Each row is where one point has got to under a steady rotation. How many ticks took it there?
The counts run from 0 to 111.
[-1.87 -2.35  0.71  1.30  0.42  0.26 -0.30  0.80 -2.52  2.30 -2.85 -2.00
 -0.18  0.86 -3.69  1.87 -2.63 -2.34 -0.31 -0.60 -2.05  2.79 -4.74  1.46
  2.06  0.31  0.11  2.64  0.72 -1.94 -1.65 -1.32 -3.32  0.16 -0.95  2.51
  0.89 -1.21 -2.82  2.84  5.35  1.69 -2.93  0.16 -1.37 -0.53  0.60]  36
[-2.80 -2.16 -3.10  0.21 -5.03  1.26  3.93  2.02  0.56  0.02  0.20 -2.09
  2.86 -2.49  0.26  1.57  0.74  0.93  1.31  1.60  1.73  2.23  2.55  3.71
 -2.10 -2.35 -2.38  3.58 -2.24 -2.27  0.24  1.50 -1.27  0.49  0.57  1.20
 -0.07 -1.16 -2.41  1.48 -0.84  2.41 -1.39  2.39 -1.68  1.13  2.09]  72
[-0.69  0.06  1.13  0.56  0.60  1.78  0.35  4.35 -1.84 -1.42  3.49  1.32
  2.03 -1.34  2.48  2.48  1.52 -2.83  1.85  4.38  1.27  1.23  2.47  0.74
  3.73  0.41 -2.89  2.02 -3.44 -0.67  2.02  0.62 -0.17  3.20 -3.30  0.01
 -0.73  0.44 -0.55  1.68 -3.62 -3.86  2.15 -1.59 -0.08 -3.07 -2.45]  86
[ 0.84  2.73 -2.67  1.26 -0.39  0.26  0.53 -1.85  3.49  5.70  0.87 -1.56
 -3.99  0.95  0.52 -0.29 -2.63 -0.09  0.46 -1.16 -2.48  0.01  1.35 -0.25
  1.95 -2.38 -3.77  4.38  1.40 -2.83 -1.79  0.35  2.81 -2.74 -1.61  0.90
 -0.63 -0.86 -3.63  0.84 -1.03  1.77  3.02  0.79  0.18 -1.71  2.81]  55
[-1.77 -1.23 -2.82 -3.05 -1.34  1.24  2.99  1.14  4.67  2.73 -1.44  0.29
  3.23 -1.59 -1.59  1.85 -2.29 -0.94  1.87  1.68 -1.45  2.21  2.39  1.68
  1.08 -1.30  0.24  4.34 -0.26  0.56 -0.57  2.93 -2.14  1.90  2.32  0.14
 -2.58 -2.51 -2.05  0.55 -3.76  1.67 -0.99  1.67 -2.11  1.55  2.01]  69
[ 0.47 -3.42  1.18 -0.17  0.62  3.69 -1.07  2.09 -0.37  3.25  3.06 -3.66
 -0.82 -4.06  3.43  4.28 -0.43  2.42 -0.15  4.10 -0.68  1.21  0.51 -2.51
  0.46  1.97 -0.97 -0.05  0.46 -1.22  1.82  2.49  3.71  1.41 -0.09  0.04
  1.22 -1.54 -1.91 -0.32 -0.02  4.00  2.24  0.94  0.74 -1.30 -1.28]  8
[-2.69 -7.03 -3.76 -2.13 -1.18 -1.81  0.41  3.07 -1.79  3.40  1.75 -1.06
  0.76 -1.62  1.74  5.94  1.90 -0.18  0.92  0.89 -0.09  2.75  1.32  0.06
 -0.73  2.86 -2.75  0.19  0.00  1.11  0.76 -0.32 -0.32 -1.72 -1.25  0.16
 -0.08  0.27 -1.29 -2.31 -0.16  0.77 -1.13  1.26  1.03 -1.70  0.91]  2
[-2.93  1.30 -1.28  0.13 -0.39  1.94 -4.44  0.97 -2.87  0.55 -2.07  0.56
  0.95 -1.54 -0.52 -1.49 -0.33 -2.81  2.23  3.99  2.80  3.30  0.32  1.00
  3.41  2.50 -2.01  0.48 -1.26  1.34  3.35 -1.77 -2.97  1.34 -1.06  2.30
  2.59  0.12 -0.72 -0.49 -1.43  3.25  1.09  1.36 -1.93 -1.18  3.66]  27
[-0.75 -0.51 -0.25  1.72 -1.84  4.23  0.57  4.65 -0.91  1.50  2.09  0.70
  3.75 -0.76  4.63  2.32  2.54 -1.55  3.56  2.74  0.98  0.33  1.66  0.97
  4.11  0.59 -3.56  1.58 -2.05  1.93  1.38 -1.09  0.77  0.62 -1.41 -0.29
 -0.23  1.04 -2.55  1.95  0.28 -2.48 -1.03  1.14 -2.24 -2.38 -1.08]  84
[-0.74 -0.65 -0.76  1.31 -0.72  0.85 -0.71  2.23  0.57  1.83  0.53 -1.40
  0.62  3.87  0.11  0.81  0.89 -3.62  1.82  0.38 -3.01  0.39 -4.50 -0.36
  3.82  1.51  0.64  1.40  0.60 -2.67 -0.33 -3.17 -1.90  3.75 -2.02  0.28
  3.03 -4.78 -1.37  2.86  2.59 -1.74  0.89  0.25 -0.43 -2.57  3.33]  40
[ 1.88  0.12 -1.93 -0.44  2.36 -3.05  1.46 -0.36 -3.18  2.69  1.85 -1.02
  1.21  2.37 -4.74  4.52  0.17 -1.73  0.28  0.15 -0.97  1.74  0.98 -0.03
  5.79 -1.61 -1.65  2.11  1.76 -1.74 -1.67 -1.25 -1.48  2.35 -2.47 -2.16
 -1.65 -2.62  0.47  0.97 -0.49  1.31  1.19 -0.94  4.01  0.27  1.73]  46
[-2.09 -5.64  1.01 -2.48  0.81  0.82 -0.54  2.77 -1.03  0.20  2.89 -3.19
  1.23 -2.61  1.87  5.82  1.62  0.84  1.34  3.80  1.73  1.96 -0.62 -0.06
 -0.10  1.04 -0.46  0.16 -1.08 -3.38  2.58  2.10  0.09  2.09 -1.56 -1.58
  0.31 -2.21 -0.78 -0.63 -2.07  1.03  1.89  1.14  3.53 -2.70 -2.03]  6
[-2.53  1.34 -0.62  0.11  0.51  3.41 -4.22  0.82 -2.26  1.35 -2.96  1.62
  1.99 -0.75 -0.40 -0.48 -1.93 -1.15  3.13  2.57  1.63  3.16  0.47  0.25
  3.83  3.06 -1.49  0.51  0.29  2.39  3.09 -2.43 -1.20 -0.41 -0.29  2.96
  0.69  1.19 -2.61  0.21 -0.38  4.25  0.28  3.29 -2.79 -0.23  3.52]  26
[-1.00 -3.28 -0.42  0.61 -2.59  3.24  3.24  2.51  1.28  1.47  2.36  0.19
  1.60 -1.47  1.45  0.57 -1.94  1.15  0.27  0.68 -0.07  1.75 -0.80  1.91
 -1.52 -0.89  0.18  2.18 -3.74 -5.64 -1.10  3.64  2.64  1.20 -2.95  1.26
 -1.72 -4.27 -0.57  1.86  0.60 -0.12 -3.03  0.34 -1.88 -1.80 -1.55]  76
[-2.28 -1.03 -0.15  2.23  1.08  1.68 -1.98 -0.57 -2.25  2.51  0.09  0.09
 -1.23  0.22 -1.80 -1.48 -6.07 -2.71 -3.46  0.14 -0.93  3.42 -3.18 -1.42
  3.39  1.51  0.11  4.02 -1.68 -1.43  0.04  2.05 -1.75 -0.01 -1.91  0.53
  2.69 -1.83 -0.96  2.86  2.14  4.09 -1.60 -0.56 -0.93  1.63  2.17]  33
[ 1.50 -3.00 -1.71  0.10 -0.88  4.36  0.59  3.71  0.47  4.71 -0.22  1.87
  2.99 -2.28  0.72  1.98  0.64 -1.45  1.23  1.12 -0.56  1.16  0.89  1.80
  4.02  0.69 -2.27  1.75 -1.46  1.71 -2.49 -1.45  0.92 -0.46 -1.46 -0.81
 -2.08 -1.61 -0.92 -0.65  0.52 -2.93 -3.33  0.13 -2.65 -3.30 -4.11]  81
[-3.27 -1.87 -0.69 -0.73 -0.13  0.48 -0.51 -0.28 -2.50 -0.33  0.07 -0.24
 -2.92  1.51  0.29 -0.25 -0.36 -0.26 -1.19  2.50 -1.95  0.33 -1.46  3.39
 -0.47  1.67 -2.09  1.00 -1.74  0.28  2.26  0.73 -1.98  0.39 -4.37  1.81
  2.35  0.01 -2.89 -0.81 -2.60 -4.27  3.73  0.37 -2.15 -5.99  1.08]  97
[-0.35 -0.10  1.86  0.06  2.57  1.11  2.14 -0.24 -4.35  0.92  3.53 -0.06
  0.39 -0.32 -0.14  2.09 -2.42  1.20 -2.27  3.89 -0.74  2.40  1.35  1.41
  3.69 -0.52 -2.96  2.85 -1.61  2.24  2.11  3.65  0.45  0.79 -1.90  0.54
 -2.26  3.49 -3.05  3.01 -1.58  0.39  1.69 -1.42 -1.32 -0.88 -2.15]  90
[-0.65 -2.06 -1.78  0.80 -3.65  2.83  1.54  3.22  1.55  1.00  1.35 -0.08
  2.37 -2.04  1.48 -1.21  0.85  0.38 -1.73  3.15  1.73  2.05  0.61  1.94
 -1.60 -1.52 -2.54  4.35 -6.13 -4.33 -0.96  2.73 -0.12  2.07 -2.36 -0.92
  1.94 -3.57  0.23 -0.68 -2.11  0.95 -1.84  1.45 -1.90 -0.80  0.96]  74
[-0.89 -1.58  0.97  0.27 -0.03  3.64 -1.64 -0.23 -2.40  0.42 -1.67 -0.69
 -0.51  1.70  0.54  0.75 -1.16  2.34 -1.49  3.01 -2.25 -0.12 -1.12  2.32
 -0.98 -0.34 -4.10  2.59 -1.42  2.35  2.65 -0.44 -0.30 -0.55 -1.82  2.59
  1.69  2.45 -5.82  0.39  1.13 -1.97  1.64  2.44 -4.79 -4.03  0.90]  95
[-2.22  0.13 -3.65 -4.01 -1.35 -0.33  4.88  0.26  2.52  3.20 -0.18 -0.92
  1.92 -2.18 -1.10  0.69 -1.66 -0.51  0.57  1.91 -0.14  3.00  2.25  1.47
  2.69 -0.39 -0.11  2.96 -0.22  0.09 -0.11  3.06 -2.85  0.83  1.75  0.94
 -2.64 -2.74 -0.92  0.58 -5.09  1.78  0.02  0.14 -1.31  0.01  1.29]  68
[-2.39 -7.84 -3.18 -2.70 -0.25 -0.02  1.12  1.61  1.65  2.54  1.21  1.30
  0.05  0.55  1.72  4.60 -1.88 -1.05  0.92 -0.41 -3.15  2.13  0.21 -0.96
  0.16  2.91 -0.01  2.32  1.11  2.36 -0.90  1.45  0.83 -1.17 -1.99 -1.62
 -1.15 -2.65 -2.20 -1.26 -2.47 -2.19 -1.75  1.54  0.34 -2.35  1.01]  0
[-0.81  0.20 -2.12  1.63 -1.88 -0.50 -1.01  1.08 -2.89  3.30 -2.12 -3.50
 -0.26  0.65 -0.96 -0.64  2.01 -2.22 -1.43  1.98 -1.33  0.84 -4.38  0.31
  3.78  1.75 -1.95  0.77 -0.40 -1.26 -0.96 -3.67 -3.73  0.71 -0.33  1.43
  3.41 -2.90 -0.69  1.35  4.22  1.02 -0.85  0.07 -1.68 -2.47  1.72]  38
[-1.24 -2.36 -0.24  0.77  1.63 -0.74 -0.94  0.74 -3.42  2.66 -3.55 -0.99
 -0.76 -0.34 -4.80  0.70 -2.33 -3.16 -2.61 -0.12 -1.51  3.31 -4.19  1.48
  3.08  0.49 -0.41  2.12 -0.22 -2.31 -1.34 -0.17 -3.93  0.70 -2.55  2.28
  1.03 -2.33 -0.37  1.30  2.96  2.19 -2.61 -1.44 -0.44 -0.35 -0.74]  35
[ 1.15 -2.78  0.09  2.49 -1.43  4.76 -1.70  1.93 -2.04  1.25  1.49  2.51
 -0.30 -3.15  1.27  0.67  2.43 -1.12 -0.62  0.90  0.10  2.55 -0.18  2.92
  0.32 -1.25  0.01  0.70 -2.24 -1.09 -1.28 -1.72 -1.63 -1.19 -2.04 -0.26
  5.33  1.47 -1.12 -2.13 -2.16  1.31  5.17  2.10 -0.52 -4.03  1.49]  16
[ 0.24  0.53  0.29  0.88  1.46  1.84 -0.41  0.66 -4.11  3.44  3.05  3.37
 -0.21 -1.80  0.86  0.12 -1.07  1.35 -0.59  1.27  0.68  4.75 -1.63  1.03
  2.44  2.90  1.22 -2.33 -1.04 -2.07  0.31 -0.03  1.31 -3.28 -3.61  3.69
  0.63  0.93  1.31 -0.15 -0.59  3.20  4.68  1.38 -1.43 -3.81  0.23]  20
[ 0.46 -3.01  1.87  1.99  0.04  3.40 -1.22  1.34 -1.96  0.14  1.39  3.53
  0.24 -2.35  0.56  1.66  2.35 -1.02  0.44 -0.25  0.10  3.75 -2.07  4.47
  0.39 -0.68  1.54  0.26 -2.05 -3.50 -0.15 -0.68 -2.01 -0.50 -3.97  1.11
  3.85  1.10 -0.17 -0.68 -2.12  1.13  4.98  1.45  0.43 -4.40  0.54]  17
[-3.91  0.20 -0.04  0.31  0.22  1.44 -3.65  0.66 -1.93 -2.36 -1.44  0.51
  0.71 -1.00 -1.54 -0.67 -1.27 -4.27  2.72  2.67  2.85  3.30 -0.35  1.41
  3.17  2.51 -0.38  1.58 -1.82 -1.53  3.31  0.00 -3.68  2.61 -2.14  2.44
  1.43 -0.91 -1.12  0.57 -2.83  2.66  1.51  0.35 -0.39 -0.75  3.87]  28
[-0.60 -1.58 -1.79 -0.54 -3.16  3.18  4.36  0.39 -1.09  4.46  2.45  0.17
  1.01 -2.79  1.97 -0.19 -0.08 -0.53 -0.92  0.37 -0.39  2.15 -0.25  3.45
  4.01  0.63 -0.53  1.45 -2.75 -0.24 -1.14  2.56  0.49 -1.25 -3.09 -0.70
 -2.93 -2.11 -1.34  1.53  0.15 -0.81 -3.89 -1.58 -1.61 -3.00 -3.74]  79
[-3.63 -3.72 -1.64 -3.13  1.84 -0.30 -3.20  1.72 -2.34  2.58 -0.24 -2.50
  1.86  1.71  0.84  4.38 -0.61  0.98  1.23  2.82  0.05  1.50 -2.82 -1.79
 -0.10  3.47 -1.63  0.27  0.30  1.36  4.82 -0.58 -0.04 -0.11 -0.47 -0.02
  2.40 -0.78 -2.60 -1.38  1.23  1.84 -0.52  4.81 -0.22 -0.41  0.90]  106
[-0.76  1.47 -1.58 -4.10  1.92 -2.33  2.82  2.73  4.29  3.40 -0.42 -1.65
  2.06 -0.58  1.05  1.18  0.08  1.18  1.87  2.99  1.61  2.02 -1.55 -0.41
  0.43 -0.23 -0.43  1.38 -1.42 -4.70  0.59  1.02 -1.96 -1.02  0.30  3.91
 -2.45 -3.01  2.05  0.11 -3.98 -0.53  3.11  2.12 -1.19 -2.05 -0.22]  64
[-4.31 -4.32 -0.89 -3.62  2.76 -1.62 -1.40  1.57 -3.36  1.64 -0.62 -1.13
  2.22  2.23 -0.91  5.67 -1.11 -0.14  1.49  1.16 -0.35  3.18 -3.18  0.53
  0.04  3.26 -0.66  0.55  0.98  0.85  3.60  0.44 -0.98 -0.90 -1.67 -0.22
  0.30 -0.22 -2.21 -1.71  1.29  0.36 -0.69  3.50  1.11 -0.82  0.26]  105
[-1.79  1.91 -1.78 -3.72  1.62 -0.49  4.30  2.51  4.39  3.37  0.97 -1.11
  2.14 -0.54  2.65  1.66 -2.25  1.70  2.83  2.32  0.30  2.46 -0.40 -0.35
  0.45  0.27  0.47  1.55  0.87 -4.00  1.77  2.64 -0.17 -0.32  1.34  3.72
 -3.78 -2.82 -0.14  1.91 -2.30  0.89  1.88  2.58 -0.92 -0.86  0.48]  65
[-0.07  0.26 -0.06  1.22 -1.12  2.90 -0.42  4.82 -2.19  0.95  3.50  0.92
  2.75 -1.82  4.02  1.76  2.85 -1.75  0.95  4.34  1.72  0.45  2.68  0.12
  3.80  0.80 -3.91  1.94 -3.20  1.36  1.12 -1.51  0.07  1.52 -1.99 -0.50
  0.71  0.32 -0.46  0.95 -2.42 -2.60  1.19  0.01 -1.36 -2.88 -1.31]  85
[-0.65 -1.10 -0.53  1.66  2.03  0.03 -3.12  0.28 -2.44  4.15 -1.57 -0.62
 -1.36 -0.39 -3.94 -1.26 -4.47 -3.29 -4.65  1.29 -1.42  3.42 -3.07 -0.61
  3.15  0.60 -1.05  3.69 -1.83 -1.30 -1.82  1.00 -2.77  0.29 -2.04  0.51
  2.11 -2.51  0.09  0.92  1.45  2.90 -1.70 -1.39 -1.12  0.26  0.96]  34
[ 1.73 -1.69  1.94 -1.04  3.70  3.18 -1.92 -0.10 -3.41  1.40 -0.90  0.60
  0.91 -0.70 -2.84  1.78 -2.79  1.04 -4.07  3.99 -1.61  1.03 -0.08  1.64
  2.67 -1.37 -3.94  3.49 -2.72  3.54  0.58  1.96 -0.85  0.42 -1.60  0.23
 -0.62  1.72 -3.74 -0.86 -2.04 -2.07  0.77  0.58 -2.63 -2.00 -1.67]  92
[ 0.45 -2.86 -0.59 -0.74 -1.86  4.41  2.84  1.94  0.52  4.79  1.46  2.40
  2.89 -1.56  1.63  0.38 -1.03 -1.82  1.20  0.05 -1.50  1.69 -0.29  2.60
  4.72  0.97 -0.31  1.52 -1.89  0.87 -1.54  1.27  0.54 -0.56 -1.97 -2.00
 -3.00 -2.27 -2.26  0.75  0.29 -2.28 -3.61  0.09 -1.93 -2.76 -3.58]  80
[ 1.07  2.56 -0.28  0.73  0.84 -0.61 -0.55 -1.52  2.23  2.72 -0.70 -3.96
 -4.18  0.38 -2.50  1.05 -0.65  0.16  1.33  1.26  0.22 -0.65  1.13  1.29
  0.67 -2.32 -3.80  2.45  1.36 -6.78 -0.69 -0.01  1.45  0.42 -2.50  1.53
 -1.91 -2.89 -2.13 -0.15 -1.15  1.52  4.51 -0.36  0.61 -4.09  0.40]  53
[ 1.46  2.33 -3.33  0.22  0.05 -1.05  0.72 -1.71  2.84  6.36  0.75 -0.69
 -4.45 -0.25 -0.78 -0.48 -1.40 -1.47 -0.78 -1.02 -1.59  1.06  1.35  0.47
  2.56 -2.21 -4.06  4.22 -0.32 -1.79 -2.85 -0.04  0.01 -3.73 -1.37 -0.23
  0.21 -0.48 -2.36 -0.69 -2.71  0.54  3.59 -0.44  0.10 -2.26  2.56]  56
[ 1.00  0.28 -2.65 -0.74  1.10 -2.42  0.23  2.43  3.00  5.43 -1.44  0.96
  0.34  1.13 -0.36  2.19 -0.93 -0.60  2.09 -1.45  0.02  1.76  0.35  0.67
 -0.06 -3.13 -3.79  4.70 -0.27 -2.98 -2.67 -2.17 -0.81 -4.62  0.21  1.97
 -0.20  1.35 -1.60 -1.02 -0.09  0.07  2.13  3.66 -0.89 -0.60  1.86]  59
